Each named turn below is shown by a few rows before and after it. Which turns, in which order, take the first row of each later pair to the second? The first pair is answered.
E:
[ 13.3  -1.5 -21.2  13.6  49.2  17.4   5.4  28.3 -12.0  44.5   2.6  12.8
  13.6] -> [ 26.8   2.0   3.5 -28.5  57.7  10.7  13.9  -9.6  -2.3   4.7 -27.2   5.4
 -28.2]
[  0.5  -2.9  -9.4   0.0  17.9  26.0  17.5  41.9  17.7   8.9 -13.6  -2.0
   5.2] -> [  3.7  12.2  19.1 -15.9  14.6  14.3   4.1 -20.5  18.3 -25.5 -15.7   0.0
 -28.2]
[  5.6  -1.9 -10.3  11.0 -24.6   5.3 -14.8  27.5  -0.8  -8.3 -13.7   6.5
   6.2] -> [ 12.7  -1.4  -0.9  -5.1 -22.1   3.1 -12.1  13.0   3.1 -22.3 -24.8   3.8
  -9.5]
H:
[ 11.7  -9.1  -0.8 -16.6   8.5   4.6  -7.9  -4.5   4.8   1.6  -1.8  15.8
 -11.7] -> [ 15.3  -7.5  -0.1 -16.5   4.7  10.0  -6.8   4.8   7.0   0.4  -5.8  15.7
  -5.8]
[-20.1 -17.3 -33.3  17.3  20.8 -12.0  -6.3  13.9  -9.3  24.6  11.9  -9.6
   7.3] -> [-15.9 -17.8 -27.5   9.8  32.3 -16.7 -12.0 -10.1  -9.2  22.6  12.5  -9.0
  -3.4]
[  1.1 -11.3 -13.7   4.0  40.4   3.2  -3.9  28.3   1.4  32.9  14.1   2.6
  15.6] -> [ -2.7 -14.1 -12.0   3.4  45.5  -3.4  -4.8  16.3   0.6  34.6  20.9   2.8
  11.0]
[ 18.1   8.0   0.1   0.5  18.9   6.7 -17.5 -25.1  -1.8  10.8   0.8  -8.4
   3.0] -> [ 23.4  13.7   1.7   1.1  15.2  16.5 -15.6 -14.0  -1.6   9.1  -9.1  -8.1
   9.6]
A:
[  7.2 -11.3  -8.6  -2.6  38.2  -3.6  -1.1  -1.1   1.0  31.3   2.9  -2.9
   1.2] -> [ -4.2   3.3  11.1  -7.9  15.9 -16.2  -2.6 -38.2  -1.4  -3.0   1.8  -3.6
 -24.2]
[ -9.4  -0.2   2.2  13.4  -0.7 -11.9 -15.8 -26.9  -9.2   1.0  15.6   0.4
 -11.1] -> [ 13.1  -6.6  -0.5 -17.3   3.8   8.5   7.2  12.0   3.1 -10.5 -23.3  -6.7
 -16.0]
[  2.1   6.4  27.1 -43.2  19.0 -21.6 -21.6 -33.2   9.4   5.2 -13.2  -7.4
  -4.8] -> [ 12.5  -6.9   7.4 -40.7  37.9  -8.9 -17.1  -1.7  11.0  32.0 -15.7  -6.6
  14.9]
F:
[ -2.7   9.8   8.2  -9.4  -7.9   3.9  -0.5  10.2   5.8 -13.2 -20.7 -10.7
  -6.3] -> [  7.4  13.4  14.2 -10.8  -1.5   6.1  -8.4  -4.1   5.8 -10.4 -19.4  -6.7
  -3.6]
[ -7.8  -3.1 -14.8  20.9  -3.5  -0.4   8.2  34.8  -7.7  26.5  13.0  -4.1
  24.1] -> [ -0.7  -2.3 -12.7  11.1  -4.3   7.1  14.5  46.1  -2.3  19.1   1.0  -4.8
  21.9]
[ 11.2  13.5   9.6  21.0   2.1  15.0 -23.2   9.5  -4.4  12.0  19.1   2.1
  19.5] -> [ -0.9  10.2   5.8  24.5  -2.0   8.4 -17.2  14.9  -5.4  13.3  23.3   0.2
  16.8]
[17.4  8.0 -5.8 11.3  4.0 18.7  0.5 19.8  7.4 25.1  4.3 -6.6 21.5] -> [16.4  7.3 -5.5 13.9  4.9 17.7 -1.1 15.7  3.6 27.5  7.9 -7.2 21.4]

Each pair is 2 to 3 turns apart.
[ 16.8  -4.3 -11.5  11.6  14.3  26.1   9.5  47.3  10.7  -0.5 -21.4  -8.3
   9.4] -> [ -7.0  11.0  11.2  41.8   3.9  -6.6 -23.1 -36.6  -2.9 -10.7  24.9   1.3
  -4.6] | A then H
[-29.6  -2.9 -13.0 -15.9  15.9 -15.2  14.0  25.6 -15.5  16.1   9.6   2.6
  -8.0] -> [-11.5  -2.6  -2.3 -36.3  24.5  -2.7  18.2  17.5  -9.8   1.2  -9.1   1.9
 -19.0] | H then F then F
[ 28.1  27.2  15.0  14.9 -26.8  43.0 -19.2   6.9  -4.5 -15.8  -5.1  -4.8
  17.5] -> [  7.1  23.4   9.3  37.3 -25.2  25.1 -29.8 -12.5 -12.1   0.6  23.4  -2.3
  20.4] | F then F
[ -4.7  -2.3 -10.2  -4.6   8.3 -12.1  -6.9 -19.3  -0.8   8.4  14.8  -2.0
  -5.6] -> [ -2.7   1.9  -5.9 -16.4   0.8 -11.1  -3.6 -23.1   1.2  -6.0   3.3  -4.2
 -16.6] | A then A then A
[ 30.0   1.9  -1.8  11.6  21.2   9.9 -13.6 -13.8   3.4  20.3  -1.6  10.0
  25.0] -> [ 37.4   4.7   1.5  -3.8  12.7  21.9  -0.7   5.1  10.7   3.1 -24.7   5.1
  17.2] | H then A then A
[-26.1 -28.9 -26.8  -3.0 -20.6 -16.3  13.4  11.8 -13.3  12.4   3.5 -13.5
  -4.3] -> [-29.0 -21.9 -15.7  -5.5 -29.3 -19.5  11.7  -6.4 -11.7  -3.8   2.5 -13.3
 -16.5] | A then E
[ 11.6   1.5   2.5 -12.5   8.9  18.6  -1.3 -36.2  -2.6  -4.7  -5.3   6.9
 -21.7] -> [-13.4  -5.7 -10.8   9.6   4.8   0.8  -6.6 -35.3 -10.1  12.2  20.8   7.3
 -14.4] | A then A then F
[ 16.5  17.5  -2.7   6.3 -19.0  24.4  -2.8  45.9   4.4  -7.7 -17.7   2.1
  27.1] -> [  5.2  29.1  22.2   7.0 -26.2  -0.9 -20.6 -32.0  -2.7 -33.6   1.0   5.7
  -3.8] | E then A then A
[-11.3 -18.3  -6.9  -4.6  12.3 -14.9  -8.3 -18.6  -1.3  12.0  19.9  -7.3
 -10.5] -> [-22.3 -11.9  -3.9  -3.1  -5.9 -18.2  -6.2 -16.3  -1.0  -3.1  15.7  -9.3
 -18.5] | F then A then E
[-22.3  -6.0  -8.0  11.1 -38.1  -7.0  -1.1  29.6 -14.1  -0.4  11.8   1.9
  16.1] -> [-18.0 -11.2  -1.2 -18.7 -32.7  -9.7  14.9  24.7  -8.8 -21.8 -10.7  -6.6
  -9.3] | H then A
[ 13.5  19.7  26.3 -20.9  -9.8  14.5   3.4 -13.5  11.7 -42.3 -26.9  -6.4
 -13.1] -> [ 37.7   0.5   4.7 -21.5  26.1  29.5   5.1  17.7  12.5  -2.5 -27.2  -3.6
  12.8] | F then F then A
[ 12.8  -7.8  -2.4  -5.1  24.2 -13.8 -17.3 -23.9  -1.8  13.9 -11.4 -10.2
 -16.7] -> [ 10.3  -9.4 -15.2   8.0  22.9  -5.9 -15.2   6.4  -1.7  31.5  -5.3  -8.9
   4.1] | A then E then E
[ 30.1   6.7   4.8  18.2  10.2  38.1  -4.4   4.0   9.1  30.9 -16.7  13.8
  29.4] -> [ 20.6   7.6  11.6  24.8  16.0  18.9 -16.9 -38.9   3.9  31.2   5.9  15.3
  17.4] | E then A
[ -8.1   9.1  -9.0  23.1 -24.5  17.1   9.5  23.3  -2.2 -15.1   1.3   1.1
  15.5] -> [ 16.4  16.5   2.5  14.6 -12.4  31.0   1.4  12.1   2.8 -19.7  -9.6   7.6
  17.4] | F then F
[  3.7   8.3   3.7  -3.1  -3.2  -3.8   6.8 -35.4   1.2 -29.1   3.2  -1.0
 -15.4] -> [ -6.8   3.6 -11.6  25.9  -1.1  -6.9  -1.7 -21.1  -5.1   1.4  29.2   4.4
  10.4] | E then H
[ -4.2 -28.6  -2.8 -31.1  48.4 -29.1  -6.1 -42.3   5.3  -7.6  -3.1   6.1
  -4.8] -> [ -1.5 -14.1  12.2 -43.7  19.8 -19.7   5.8 -29.2  13.6 -43.1 -30.7   1.5
 -14.0] | E then A
[ 13.5  -6.6   4.4 -12.7  10.1  12.4   0.3  -3.2   5.8 -11.2 -19.1  -2.1
  -4.8] -> [  4.6  -8.3   3.5   4.4  16.6   0.1 -12.8 -26.1  -0.6  -1.6   4.6   3.2
  -0.4] | F then F
[-10.4  -8.3  13.4  -3.1   2.9 -19.2  -1.8 -40.0  -2.6   5.0  20.3  -0.2
 -16.6] -> [-23.2 -18.8  -8.0  -7.9 -11.4  -9.2  25.8  30.1   2.9  11.2   2.7  -7.6
  -5.2] | F then E then F
[ -9.8 -11.7   0.5  -1.9  16.2 -15.8  -3.1 -26.5   2.8  -9.7  16.0   2.9
 -21.4] -> [-21.5   2.1   1.8  20.8 -12.6 -12.4  -6.6 -10.2   0.8 -12.5  25.0   4.9
  -6.2] | E then A then E
[ -1.6   1.8  12.6  11.3  -5.7 -16.9  -7.0 -21.6   3.3 -10.9   8.7   1.1
  -5.6] -> [-11.4  -6.9  -5.2  15.6  -9.0 -14.0   7.4  17.2   4.8   3.2   8.2  -1.6
   7.4] | F then E
[ -0.6   3.3   6.6   0.2   4.0 -10.1 -11.1 -50.5 -13.5  -2.7  12.7 -15.2
 -25.3] -> [  6.7  -1.4   6.8 -14.8  10.7  -7.2  -0.3 -45.2  -9.5  -9.6  -2.9 -20.5
 -35.4] | E then E then E
[  2.5  44.8  26.6  19.8 -22.5   9.7 -36.9  -6.1  -4.6 -16.2  15.2  14.7
  24.2] -> [-18.6  15.4 -11.4  19.2 -15.1   2.5  -7.8  57.6  -2.3  15.0  15.1   4.5
  35.6] | E then H
[-20.0  -9.1  -7.6 -10.4  18.2  -8.5   1.1  12.0  -0.6  11.4  11.6   3.5
   2.1] -> [-22.5   0.0   6.2 -20.4   4.5 -10.2   4.9   0.4   2.0 -13.3   0.7   1.5
 -12.8] | A then F
[ -6.0  15.0  -2.7  30.8   9.5   0.7  -5.9 -10.9 -15.3  21.6  24.0  11.7
   9.5] -> [ -6.0  33.9  16.9  21.6 -24.4   8.5   1.7  -5.3 -10.1 -17.1   0.5   8.6
  -2.8] | A then H then E
[-26.2  -0.9  -4.3  13.3 -26.2   3.4   2.1  57.3 -14.7   9.6  10.1  -8.6
  27.3] -> [  1.2  24.5  37.0  10.9 -16.9   3.1 -35.9 -36.0 -19.9 -16.0  18.9   2.3
   8.1] | E then F then E
[-15.9   5.6  -3.7 -17.7 -15.6 -13.5  26.2  -5.7   4.1 -24.8 -12.1 -14.9
 -35.3] -> [-23.0   3.6 -24.7  19.3 -19.4  -4.4  20.5  37.0  -2.2  11.3   8.5  -9.3
   7.3] | H then E then E
[ 10.3  -0.9  -4.0 -14.4 -24.1  27.1  10.6  32.3  10.2  -4.5 -39.0  15.3
  17.5] -> [ 29.8  -3.5  -2.1 -10.2   5.0  32.5  -6.8  14.9   8.1  17.9 -28.7  22.3
  27.2] | E then F then A
